In the rows, 128 means zero.
Where one turn sends some rows of the set: a few examples, then the rows asked:
sedez: [127  87 118 146 108 135 141 148 151 150 158 155 121 143 116 127 136 132
 112 126  92 151 131 106 158 129]
Fakim: [131 117 117 146 133 159 129 138 136 116 153 133 115 113 161 167 134 100
 124 135 124 149 114 147 136 139]
sitim: [127 126 139 150 134 130 139 143 116 136 147 164 109 106 138 126 152 135
 102 112 124 149  93 126 147 107]
Feg: [162 129 116 129 117 128 161 104 153 110 167 129 119 153 131 107 135 108
 117 143 120 144 118 128 133 132]
veg: [153 102 123 116 121 114 112 125 133 142 140 141 130 115 114 164 113 118
 103 130  96 107 105 142 121 119]
giz: [164 142 119 141 119 137 148 103 136 112 150 135 130 165 140 120 119 112
 106 127 115 151 109 118 137 138]
Pizol: [140 113 118 147 119 150 126 126 141 125 149 142 118 116 156 164 107 113
 130 161 122 155 126 151 131 140]
pez: [161 130 113 138 144  89 138 117 144 110 147 147 104 126 161 123 138 117
 101 131 117 112 101 126 131 142]
Lum: [150 110 117 122 120 120 111 130 136 146 138 141 133 129 122 171 110 130
  96 127  91 117  94 136 131 124]
ses: [134 119 106 125 120 114 124 129 137 139 139 133 146 125 107 159 108 135
  99 134  89 113 108 135 132 126]
fuvig: [171 139 106 136 140 102 128 109 149  99 141 153 103 123 146 125 138 130
 103 140 130 130 103 137 137 138]
vam: [120 133 145 116 113 123 149 112 154 147 138 116 120 133 114 135 120 142
  97 122 123 125 125 126 133 102]
Gato: [117 127 136 125 128 128 131 126 154 138 161 114 108 130 119 118 136 101
  88 120 119 138 143 127 143  98]
fiv: [137  87 111 135 101 123 146 151 141 146 157 149 111 138 125 129 127 150
 124 157 100 149 131 121 169 130]
pimir: [145 122 117 155 123 146 115 116 133 129 141 138 119 122 148 176 123 145
 126 143 126 147 103 138 123 137]
vuzig: [152 138 130 125 140  94 126 115 146 119 150 166 100 131 147 128 143 125
  96 122 127 126 103 120 140 157]
Zetob: [124 108 121 146 131 113 134 109 146 114 150 129  90 106 145 150 140 119
 118 152 131 154 146 125 170 149]
bedor: [144 107 133 140 138 122 136 154 137 135 130 162 133 108 149 128 152 120
 104 105 124 153 100 126 149 112]
pigi: [151  87 101 151 109 118 154 152 132 142 164 137 122 132 114 137 129 130
 126 151 101 156 124 115 158 118]
bapu: [145 145 127 132 147  95 130 119 146 112 147 150 110 123 151 133 154 122
  97 112 116 124  94 117 139 148]
Nur: [148 117 104 136 121 114 118 131 131 146 141 135 130 126 112 166 102 124
 103 139 100 107 108 142 126 125]
rudar: [138 109 107 123 127 121 124 134 143 131 142 121 129 135 116 146 122 132
  93 132  86 103 113 141 108 128]
lopi: [139 116 124 145 123 135 137 164 137 158 130 172 115 112 141 145 142 147
 104 115 125 138 104 124 157 123]
mif: [100 116 120 145 136 112 151 117 150 118 165 120  89 116 144 146 133 125
 113 151 123 154 137 114 159 146]
minot: [135  94 104 135 107 123 147 150 128 143 170 144 119 145 116 125 132 134
 117 159 100 149 139 117 152 125]
tave: [106 104 140 132 132 114 140 119 147 109 166 120  93 111 148 140 145 121
 111 141 125 158 134 110 153 139]
Tis: [164 120 109 140 104 137 148 123 158 131 170 127 117 170 136 133 128 121
 116 141 131 127 126 127 131 129]
Pubom: [163 133 110 142 144  98 139 114 149 111 145 161 110 120 138 130 142 109
  92 117 120 125  92 120 128 146]
sati: [160 104 116 139 132 155 142 139 135 131 143 132 125 127 156 181 124 122
 116 138 107 149 119 145 133 152]
lev: [135 111 110 118 128 107 116 131 151 140 144 135 131 130 109 153 111 124
  96 128  80 127 104 130 118 123]
popo: [118  99 128 136 134 117 139 113 156 110 156 129  76 102 154 139 137 111
 114 145 126 152 134 122 148 144]
panan: [150  82 107 145  99 131 153 145 132 145 164 145 115 142 110 140 114 131
 122 155 113 146 134 128 154 118]
Mun: [112 116 123 144 139 111 151 116 148 109 162 121  89 114 138 134 142 118
 118 147 132 156 148 120 149 141]
fase: [144 115 127 135 127 133 139 157 151 162 147 160 105 114 137 138 165 143
 112 124 131 153 118 136 146 107]
pil: [116 130 128 115 134 121 141 114 155 141 138 108 117 116 114 133 143 128
  85 109 110 130 118 119 139 109]
vofe: [130  86 111 135 101 128 156 150 136 142 168 157 115 126 105 142 129 138
 119 141 105 146 121 116 171 132]
repi: [166 130 126 142 141  93 124 116 147 120 145 155 106 118 147 138 144 120
  96 111 125 130  86 120 141 146]
zoraf: [109 112 133 148 120 122 135 109 153 113 154 144  94  99 148 150 125 120
 122 142 133 149 127 118 169 132]
Zonu: [110 141 134 107 129 108 154 118 153 141 139 132 113 126 118 128 131 116
 104 120 129 140 126 128 147 101]
zenu: [137 123 118 156 131 146 130 122 145 127 147 132 130 118 141 170 102 133
 134 137 114 155  96 152 136 134]
tini: [161 141 104 132 110 144 162 110 150 133 161 137 101 164 129 129 129 134
 120 147 115 137 125 129 142 142]
ratil: [151 124 112 134 113 126 170 105 155 137 153 132 121 168 143 132 114 100
 112 128 113 149 134 122 143 133]
mami: [118 122 136 104 120 133 145 118 152 135 138 123 105 131 131 135 151 112
  82 123 124 125 150 125 137 108]
gefa: [147 132 129 114 144 126 139 158 133 137 133 157 116 102 129 149 157 144
 113 123 123 150  99 139 148 119]

Zonu moves to ratil
Nur moves to repi
vuzig moves to mif
Now these:
fiv moves to ses
pimir moves to sitim
vofe moves to lev
panan moves to Lum
Fakim moves to fase
Feg moves to Pizol
fuvig moves to zoraf
bedor moves to mami

Where one turn sends some rows of the set: a few examples, then the rows asked:
B: [163 152 130 132 131 119 130 123 144 112 145 128 128 124 124 104 158 134
 120 119 113 161  97 157 131 161  99 115 114 157 132 125 100 116 160 176
  73 103 129  95 187 100]
W: [149 147 118 144  91 112 144 126 112 127 132 133 114 113 154 140 150 137
 129 140  79 176 111 117 135 144  93 137 120 147 122 121 124  92 168 142
 108 128 142  83 101 103]
X: [115 141  88 132  85 119 119 157 108 108 132 129 140 112 139 106 143 139
 150 119 106 150  88 141 120 153 121 117 108 141 123 129 118 138 158 142
 105  95 123  91 114 101]
L: [160 126 113 147 113 112 126 132 121  90 130 144 129 138 154 100 150 154
 162 144 113 175 110  91 110 147 120 106 119 151 101 122 127 110 151 140
  83 123 127 116 135 134]
K: [143 141 157 143  97 109 117 137 120 113 101 120 133  95 153 105 147 116
 139 135 127 143 102 122 130 165 118  97 114 152 123 137 131 104 142 162
  84  87 146 116 132 107]
T: [134 125 132 149 107 141 128 127 144 118 155 131 133 138 131 132 153 124
 156 117 127 165 126 135 154 142 105 123 147 130 117 130 114 114 186 137
  91 117  90 100 151 127]
F: [148 129 157 139  84 116 117 127 126 114 136 140 123 120 137 111 152 116
 138 142 123 172  83 133 140 151  77 115  94 165 109 150 110 123 187 133
 102  89 124  92  96 120]
D: [145 139 133 116  90 117 126 111 141 116 121 159 105 136 119 107 124 127
 156 125 108 159  93 168 142 114  96 143 110 132  94 113 136 122 174 171
 116 120 129  89 138  96]
J: [168 125 106 137 112 126 110 115 151 111 124  97 115 126  95 105 155 128
 147 137  94 173 108 140 121 146  98 133 117 150 139 122 143  85 154 172
 122  99 115 103 166 133]
H: [140 148 121 136  89 130 136 105 135 140 114 116 108 133 145 125 145 148
 108 143 128 151 108 137 109 142  90 104 103 161  97 101 142 109 177 150
 104  87 117  96 153 136]
S: [125 120 134 132  97 128 134 116 133  97 126 132 143 135 116 118 137 148
 125 133  96 160 107 142 135 129 128 122 104 135  87 135  93 117 133 178
  98  89 137 113 172 113]
U: [152 106 137 137 107 114 111 138 136 100 124 104 128 128 140 115 142 109
 155 141 116 168 112  80 136 144 102 110 105 142 128 155 146  93 179 148
 120 108 131  81 127 100]
C: [158 113 131 152 115 133 114 125 151 106 152 143  93 110 110  99 144 151
 139 156  88 151 109 162 145 137  84 116  87 149 127 117 120 121 184 149
 109 105 113  99 153  99]
E: [149 144 130 164 108 165 132 127 154  98 105 133 108 159 107 103 142 146
 149 133 103 174 108 122 129 128 102 126 127 133 110 124 126  85 152 169
 101 101 144  68 143 115]
M: [140 119 132 136  87 151 100 119 115 131 127 134 114  96 117 118 128 155
 158 122 109 149 111 119 133 149 121 133 107 165 126 131 136 111 155 132
 105 124 148  84 178 102]

M moves to H
U moves to K
L moves to X
Now these:
E moves to S
B moves to C

